Families of rows that turns and mirrors carry onto each other, the same ones carrying the whole set onto itself: the rest of each named row's family, in list order
4 families of 8 rows
j640: -1.26; -0.33; +1.97; +2.23; -0.57; +0.53; -0.65; -0.48; +0.34; -1.55; -0.52; +0.82; +2.21; -0.93; +0.51; -1.98; -0.94; -0.06; -3.72; +3.08; +0.12; -0.68; -1.31; -0.59; -1.10; -1.49; -1.63; -0.97; -1.75; +1.48; +0.57; -0.09; +0.10
j242: -1.67; -0.01; -0.16; +1.14; -0.65; -0.22; +0.71; +0.15; -1.72; -1.11; -1.50; -1.08; +2.31; -1.90; +1.64; +2.63; -1.16; +1.24; +0.06; +0.11; -0.74; +0.40; -0.57; +0.51; +2.40; +2.53; +0.13; -0.28; +0.36; +1.16; +0.77; -0.56; -0.48
j417: -0.98; -0.14; -0.34; +1.24; -0.68; -0.52; +0.84; -0.16; -1.79; -2.05; -0.20; -0.45; +2.21; -1.36; +1.70; +2.92; +0.09; -0.11; +0.78; +1.13; -0.26; -0.26; -0.64; +1.41; +2.36; +3.13; -0.16; +0.12; +1.17; +1.26; +0.85; -0.18; -0.43
j622: -2.40; -0.52; -1.25; +0.21; +1.12; +0.06; +0.29; -0.93; +3.13; -0.22; +2.48; +0.68; +1.51; +0.05; +1.16; -0.20; +0.51; -2.16; +0.02; -0.44; -1.19; -2.27; -0.11; -0.79; +0.07; -1.99; -1.83; -1.18; +2.09; +0.61; +0.02; -0.06; -0.32
j196: -2.71; -0.85; -0.97; -0.11; +0.61; -0.82; -0.39; -0.95; +3.73; +0.87; +1.67; +0.07; +1.29; +0.10; +0.72; +0.12; +0.53; -2.03; +0.95; -0.81; -0.66; -1.08; -0.45; -1.46; +0.75; -2.13; -1.29; -1.55; +1.20; +0.02; -1.08; -0.24; +0.18
j224: -0.31; +0.69; -0.20; +1.40; -0.59; -0.06; +0.59; +0.25; -1.72; -2.14; -2.20; -1.04; +1.94; -1.50; +1.94; +2.91; -1.05; -0.08; -0.33; +1.13; -1.01; +0.16; -0.55; +0.77; +2.46; +2.67; -0.77; -0.11; +0.92; +0.44; -0.21; -1.47; -0.34
j496: -0.46; -0.48; +1.28; -1.48; -1.00; -0.40; +2.69; +2.51; -0.90; -0.82; -0.17; +0.50; -1.66; -0.10; +1.88; +1.17; -1.46; -2.03; +0.12; +1.07; -1.44; +2.25; -0.23; +1.28; +1.25; +1.93; -1.87; +0.66; +0.40; -1.08; -1.49; +0.30; -0.95
j119: -0.75; -1.12; +2.63; +2.44; -0.26; -0.66; -0.20; -0.41; +0.15; -1.00; -1.53; +0.26; +1.30; -0.03; +0.97; -0.80; -1.33; +0.58; -4.19; +1.58; +0.48; +0.56; -0.70; -0.36; -1.00; -1.27; -0.65; -1.21; -2.08; +2.44; +0.55; +0.05; +0.13
j632: -0.26; -0.65; +2.20; -0.98; +1.06; +1.26; -0.11; +0.52; -1.42; -0.52; +0.07; +1.58; -0.41; -0.69; -1.36; -0.53; +1.46; +1.83; -1.39; +1.39; +0.24; -1.46; -1.74; -1.62; -0.47; +0.16; +1.07; -0.10; -3.59; +1.36; -2.21; +0.75; -0.60
j541: -0.62; -1.18; +1.69; -0.71; +0.83; +1.31; +0.44; -0.58; -1.14; -0.99; +0.43; +0.74; -1.63; -1.41; -0.74; -0.73; +1.04; +2.19; -0.48; +0.80; +0.34; -1.03; -0.89; -2.66; -0.52; -0.39; +0.58; +0.26; -3.51; +0.57; -2.08; +0.95; +0.39
j478: -0.24; -1.31; +1.89; -0.75; +0.64; +0.81; +0.14; +1.23; -0.58; +0.17; -0.01; +1.78; -1.18; -1.26; -1.14; -0.94; +1.31; +2.28; -0.54; +1.72; -0.04; -1.98; -1.94; -1.21; -1.15; -1.34; -0.54; -0.23; -3.40; +0.34; -1.78; +2.04; +0.09
j779: -0.58; -2.10; +1.68; -1.24; +0.75; +1.11; +1.42; +0.75; -1.34; -0.75; +0.22; +0.68; -1.63; -0.80; -1.51; -0.88; +1.46; +2.13; -0.62; +1.67; +0.12; -1.29; -1.65; -2.04; -1.60; +0.38; -0.26; -0.55; -2.42; +0.59; -2.06; +1.19; -0.34
j778: -0.51; -0.17; +2.24; -1.70; -0.93; -0.33; +1.48; +2.78; -1.45; +0.02; -1.30; -0.08; -1.83; -1.44; +1.45; +0.54; -1.10; -1.69; -0.23; +0.24; -2.69; +1.91; -0.11; +1.35; +0.04; +2.00; -1.47; +0.74; +0.17; -0.89; -1.59; +1.00; -0.78
j484: -0.44; -0.71; +0.05; -3.03; +0.21; +0.64; -0.28; +0.97; +0.68; -0.32; +0.74; +0.24; +2.03; +0.11; +1.20; +0.33; -1.01; +0.63; +2.79; -0.20; +1.47; -1.72; +0.58; +2.34; +2.18; -0.19; -0.43; +0.46; +0.08; +1.79; -1.01; +0.00; +0.44
j228: +0.40; -0.44; -0.97; +0.79; +1.06; -0.23; +0.75; -1.00; +0.48; +0.73; -1.99; -1.11; -2.55; +0.35; -1.07; -1.69; +1.23; -0.70; +0.00; +1.62; +0.69; -0.54; -1.57; -0.07; +0.20; +0.40; -0.88; -0.28; +0.10; -1.41; -3.61; +2.01; -1.06
j396: -0.17; +0.23; -0.29; +0.86; +0.25; -1.00; +2.32; -0.51; +0.26; +0.79; -1.46; -1.26; -2.89; +0.13; -1.64; -1.17; +1.13; -0.72; -0.34; +1.50; +0.56; -0.24; -1.19; +0.43; +0.24; +1.02; -1.44; +0.82; +1.11; -0.80; -1.95; +2.38; -1.78
j159: -0.52; +0.53; +0.55; -1.39; -0.15; -0.73; +1.83; +2.98; -1.20; +0.55; -0.74; +0.41; -1.70; +0.52; +1.44; +0.82; -1.04; -2.24; -0.62; -0.15; -2.47; +1.84; +0.01; +0.52; +1.01; +1.29; -1.69; +0.57; +0.02; -0.98; -2.40; +1.04; -1.76
j17: +0.02; -0.49; +0.34; -3.14; +0.04; +0.67; -0.92; +0.03; -0.17; -0.87; +0.73; +0.19; +2.54; +0.39; +0.79; +1.30; -0.69; -0.11; +1.33; -0.18; +1.38; -2.24; +0.36; +1.53; +2.16; +0.10; +0.69; +0.93; -0.73; +2.60; -1.28; -1.10; -0.28
j582: -1.78; -0.66; -2.17; +0.13; +1.62; -0.02; -0.97; -1.13; +3.06; -0.26; +1.18; +0.11; +1.55; +0.57; +1.02; -0.08; +0.86; -1.77; +1.37; -0.13; -0.61; -2.18; -0.33; -1.04; +0.49; -1.52; -1.55; -1.80; +1.30; +0.28; -1.82; -0.78; +0.41
j531: -0.46; -1.31; +2.29; +2.47; -0.53; -0.42; +0.64; +0.15; -0.02; -1.50; -0.47; +1.08; +1.67; -0.41; +0.02; -1.77; -0.32; -0.05; -4.34; +2.54; +0.79; -0.04; -1.06; -0.19; -1.61; -0.95; -0.39; -1.69; -1.08; +2.14; +0.01; +0.23; -0.71
j683: -0.10; -0.69; -0.41; -2.72; -0.86; +0.99; -0.34; -0.91; +0.40; -0.95; +0.68; -0.49; +1.94; +0.50; +0.22; +0.19; -1.68; +0.66; +1.95; -0.58; +1.94; -1.89; +0.67; +0.86; +1.87; -0.94; +0.51; +1.00; -0.49; +1.66; -0.89; -1.21; -0.08
j71: -1.85; +0.47; -1.22; +0.42; +0.26; -0.13; -0.66; -0.49; +2.45; -0.50; +1.52; +0.31; +2.08; +0.22; +1.19; -0.76; +0.44; -1.71; +1.94; -0.64; -1.02; -1.61; +0.31; -0.87; +0.60; -1.37; -2.21; -2.06; +2.55; -0.10; -0.03; +0.10; +0.47
j426: -1.01; +0.65; +1.47; -0.09; -0.66; +0.17; -0.25; +1.29; +1.36; +0.35; -0.61; +3.15; +1.72; +1.18; +0.14; -0.67; -1.23; -0.29; -0.25; -0.36; -2.95; -0.61; -0.72; +0.95; -2.36; -1.93; -1.69; -0.64; +0.02; +0.51; +1.90; -1.99; -0.93
j385: +0.87; +0.16; +0.10; +1.55; -0.37; -1.13; +0.90; -0.33; -0.26; +0.47; -1.97; -0.85; -2.86; -0.79; -0.82; -2.04; +1.10; -1.01; -0.23; +1.44; +0.39; -0.45; -0.80; -0.04; -0.50; -0.17; -1.47; -0.14; +0.74; -1.40; -2.26; +3.03; -0.85
j929: -0.15; +0.04; -0.27; +1.01; +0.71; -0.89; +1.45; -1.24; +1.05; +1.73; -2.09; -0.47; -2.95; -0.19; -1.00; -1.30; +1.02; -0.44; +0.51; +0.47; +0.46; +0.33; -1.30; +0.65; +0.37; +0.22; +0.08; +0.49; +0.50; -1.25; -2.48; +2.25; -1.15
j356: -0.09; -0.12; +2.26; +2.76; +0.25; +0.46; -0.01; -0.14; +0.24; -1.88; -1.64; +1.02; +1.70; -0.17; +1.03; -0.93; -1.11; +0.14; -4.46; +2.14; -0.32; +0.35; -0.92; -0.81; -0.97; -0.98; -1.18; -1.73; -1.12; +1.61; -0.30; -1.31; -0.07
j329: -1.10; +0.81; -0.50; +1.36; -0.72; -1.43; +0.52; +0.86; +1.00; +0.03; -0.74; +3.47; +0.68; +1.28; +0.23; -0.33; -1.12; -0.38; -0.06; -0.34; -2.73; +0.25; -0.50; -0.29; -2.44; -2.15; -1.18; -0.13; -1.06; -0.19; +1.09; -2.50; -0.88
j565: -0.84; +1.40; -0.14; +0.52; +0.63; -1.11; +0.36; +1.63; +1.27; +0.62; -0.53; +3.55; +0.60; +1.93; +0.36; -0.39; -0.68; -0.89; -0.76; -0.94; -2.84; -0.66; -0.18; +0.24; -2.10; -2.27; -1.44; -0.47; -0.22; +0.57; +0.45; -2.00; -1.39
j41: -0.04; -1.84; -0.52; -2.89; +0.02; +1.08; +0.02; -0.61; +0.37; -1.20; +1.03; +0.19; +1.87; +1.22; +1.05; +0.61; -1.16; -0.07; +2.17; -0.27; +1.35; -2.55; +0.42; +2.04; +0.89; -0.44; -0.31; +0.84; +0.43; +2.10; -0.10; -0.94; -0.10
j2: -0.73; +0.21; +0.43; +0.92; -0.24; -0.21; +1.51; +1.35; +1.48; -0.25; -0.24; +4.18; +0.74; +0.63; +0.16; -0.38; -0.71; -0.02; -0.84; +0.38; -2.34; -0.82; -0.99; +0.59; -2.66; -2.33; -1.20; -0.60; -0.01; +0.27; +1.10; -2.68; -1.12
j551: -0.89; -0.27; +0.36; -0.70; -1.16; -0.41; +2.03; +2.04; -1.18; -0.29; -0.56; +0.47; -1.36; -0.15; +2.28; -0.12; -2.21; -2.11; -0.12; -0.06; -1.93; +3.16; +0.45; +0.80; +0.83; +1.20; -0.97; +0.37; -0.12; -1.39; -1.98; +0.55; -1.14
j408: -1.26; +1.14; -0.39; +0.88; -0.70; -0.09; +0.46; -0.01; -1.62; -1.81; -1.39; -1.35; +1.81; -2.94; +1.44; +1.22; -0.57; +0.32; +0.62; +1.87; -0.22; -0.25; -0.05; +1.71; +2.27; +3.13; -0.64; +0.89; +0.63; +0.84; -0.05; -0.27; +0.20

The rest of the family of j683: j242, j196, j119, j541, j929, j329, j551
The rest of the family of j356: j224, j632, j228, j159, j17, j582, j565
The rest of the family of j41: j417, j622, j496, j779, j396, j531, j2

